In the data rows, 500 means zero.
Here are some numbered points:
414,355,550,632,328,568,665,531,581,391,518,511,723,488,639,440,624,527,365,532,539,308,492,419 0
534,505,528,397,459,619,443,409,616,590,511,479,397,593,407,550,514,563,576,435,480,583,677,613 1
411,579,468,478,651,440,420,670,365,407,412,530,445,329,451,606,381,265,521,536,528,435,187,527 2
404,552,497,453,491,618,439,404,578,499,453,413,505,509,542,669,592,394,537,383,548,341,542,678 3
466,388,562,585,445,522,667,475,595,475,387,511,681,586,644,609,705,499,425,406,510,348,571,475 4
432,546,513,489,502,386,455,419,444,485,522,413,682,412,596,417,481,526,457,638,636,342,331,533 5
600,433,538,412,505,448,585,430,604,640,442,525,556,602,432,572,537,530,512,544,424,544,591,509 6
436,605,498,373,734,344,453,386,454,598,297,417,550,485,519,765,544,325,569,444,512,405,379,743 7
493,633,550,520,600,553,439,429,530,442,540,451,348,531,596,637,566,364,491,489,528,448,501,504 8
563,540,442,452,666,455,491,608,430,516,403,586,330,532,402,625,418,359,558,505,390,626,432,452 9
365,466,584,575,464,649,553,501,621,388,438,483,563,520,634,699,659,315,433,373,564,279,465,554 10
534,413,415,535,472,423,554,711,423,468,470,594,524,419,408,429,381,523,491,544,439,610,415,372 11
412,451,354,564,469,588,483,689,388,398,410,553,438,442,491,528,537,443,511,229,494,502,520,581 12
560,663,475,463,683,510,376,487,413,511,494,498,205,541,454,623,464,424,607,402,454,632,558,540 13
477,329,496,460,426,533,615,540,586,586,381,510,684,525,423,545,552,531,482,404,468,479,556,568 14
461,573,533,411,463,576,379,494,542,515,602,474,394,449,421,471,379,457,537,613,513,536,467,503 15
421,617,445,449,596,434,365,567,393,484,503,458,448,328,461,489,355,421,547,549,557,490,296,591 16
484,393,362,780,330,520,545,770,240,299,561,597,481,433,539,192,530,766,412,295,529,594,564,336 17
527,488,398,410,644,359,502,573,349,576,310,520,485,492,399,564,486,507,586,290,436,588,518,669 18
414,356,555,623,304,573,649,539,605,404,512,513,737,481,624,424,611,520,376,497,553,325,465,419 19
430,543,555,493,534,597,474,544,573,417,540,496,448,465,550,592,476,311,495,561,506,414,385,504 20
668,555,462,486,537,353,500,363,457,624,597,486,446,598,482,360,468,712,479,657,479,641,627,367 21
545,533,574,329,525,534,458,346,694,649,525,453,479,572,397,587,453,438,564,629,437,569,571,542 22
522,375,440,503,470,381,605,533,468,541,387,526,653,505,480,454,554,615,502,434,477,510,580,572 23
400,631,525,543,541,528,406,374,437,376,532,365,462,493,660,554,616,439,499,388,640,353,519,635 24
New points follow, each followed by the numbers of its three nearest points above, nearest first.
651,562,479,475,564,350,488,369,456,614,604,495,419,594,464,370,437,695,495,654,476,652,630,391 21 6 15
547,489,495,662,478,521,543,527,435,396,544,522,431,574,604,493,590,564,417,475,488,521,562,329 8 11 4
448,563,567,493,542,608,465,488,584,410,525,495,444,475,536,605,482,314,510,577,512,420,414,504 20 8 15
533,456,465,529,446,493,559,563,470,521,558,549,469,506,436,413,459,606,493,526,464,621,572,381 11 23 21
579,522,575,595,383,496,502,344,552,484,732,468,507,550,593,284,499,687,423,735,549,523,564,300 21 15 5
585,542,571,587,380,489,518,354,548,498,725,474,514,574,584,283,500,680,426,734,511,523,575,286 21 15 5
529,437,523,545,386,515,563,458,584,527,558,538,490,607,517,494,562,569,450,541,463,542,619,386 6 1 23
499,472,452,591,539,444,566,653,409,414,473,563,529,432,545,469,451,437,447,514,501,482,373,414 11 20 16
536,506,493,640,505,512,554,540,415,420,532,544,397,582,614,491,600,540,372,473,479,525,582,310 8 11 4
563,537,446,447,666,456,491,600,459,510,413,593,342,492,421,628,406,353,549,494,392,628,443,457 9 13 18
462,379,573,605,452,543,669,476,577,457,401,502,668,588,643,641,716,446,415,396,516,333,563,468 4 10 0
566,530,579,507,492,453,511,358,576,530,627,474,512,572,559,422,500,555,433,746,523,468,539,349 21 15 6
518,447,494,619,421,599,533,669,483,328,584,605,404,469,490,370,428,496,448,550,448,554,472,346 11 15 20
411,570,481,472,368,627,326,528,455,432,665,433,419,385,446,302,406,582,529,491,591,530,473,583 15 16 20
552,572,414,561,581,297,466,488,308,501,537,444,583,443,538,354,436,586,453,612,557,508,405,446 5 16 11
568,563,437,442,650,433,480,610,437,523,405,576,321,495,409,630,408,357,562,493,397,617,428,452 9 13 18
561,504,515,465,632,415,566,459,521,589,409,521,509,578,528,660,483,411,499,509,454,504,502,512 6 9 8
486,573,525,421,480,572,382,476,521,516,598,467,412,444,409,467,374,452,545,609,524,540,452,513 15 20 16
470,378,556,569,431,537,658,467,617,489,389,517,686,597,634,630,719,462,421,410,514,346,571,470 4 10 0
460,594,592,522,389,640,383,392,575,426,713,418,425,481,550,391,479,524,519,563,592,441,526,491 15 8 20
449,576,582,526,414,652,373,382,573,444,696,432,435,481,575,402,496,547,496,553,595,456,519,500 15 8 20
471,338,503,458,423,516,608,533,606,589,389,524,676,521,448,537,556,511,509,410,474,465,554,580 14 23 6
449,395,515,636,400,725,558,684,498,309,495,598,447,498,566,560,587,423,456,320,481,458,535,413 12 10 20
424,624,488,364,727,359,432,387,436,596,296,423,544,472,520,750,565,326,576,419,522,392,385,746 7 3 18
689,566,483,493,545,330,521,351,460,624,592,496,439,612,496,366,468,708,494,671,458,654,619,350 21 6 22
452,519,515,345,480,520,413,442,556,612,503,422,586,444,418,426,409,474,550,576,550,477,430,650 15 22 16
416,494,480,469,514,542,449,484,482,515,383,466,493,519,487,619,599,482,557,232,507,468,605,735 3 12 18
510,395,462,484,464,398,612,515,474,609,392,515,661,539,465,468,529,610,502,420,470,519,552,561 23 14 6
513,538,586,465,584,505,520,330,568,549,369,449,543,604,570,725,653,395,519,358,496,391,557,634 3 8 7
547,460,537,558,430,551,575,454,578,502,553,537,482,599,512,484,560,586,462,540,482,506,645,371 6 1 23
594,472,405,692,529,487,605,570,325,398,443,587,352,669,588,541,696,597,454,219,424,610,720,360 12 23 17
545,428,410,519,489,447,570,695,437,499,469,591,520,439,397,422,385,541,469,549,440,602,439,395 11 23 9
627,451,496,494,499,516,580,552,513,546,496,584,409,603,431,533,509,525,504,534,411,639,614,354 6 9 11
518,484,477,535,582,394,557,502,416,490,407,505,597,512,580,551,551,476,476,471,522,459,442,512 23 5 14
567,514,489,658,489,514,561,544,428,387,535,560,411,575,613,486,609,559,425,468,499,517,576,321 8 11 4
554,458,462,506,450,492,528,570,477,505,536,553,466,517,448,408,467,599,492,516,454,601,564,378 11 23 6
502,491,475,542,594,373,555,509,417,486,404,513,579,491,580,559,548,479,481,466,531,440,443,508 23 5 20
570,452,458,522,440,521,520,570,497,508,551,561,461,527,435,412,457,601,491,520,452,608,566,382 11 6 15
464,537,562,448,587,499,536,358,592,544,371,450,541,584,572,723,658,393,527,388,500,389,557,645 3 8 7
468,431,455,496,455,441,527,506,465,548,453,480,654,471,490,408,525,609,491,428,515,496,537,614 23 14 6
503,420,411,615,549,325,654,587,347,498,351,543,685,519,587,485,611,593,424,384,511,471,505,469 23 4 14
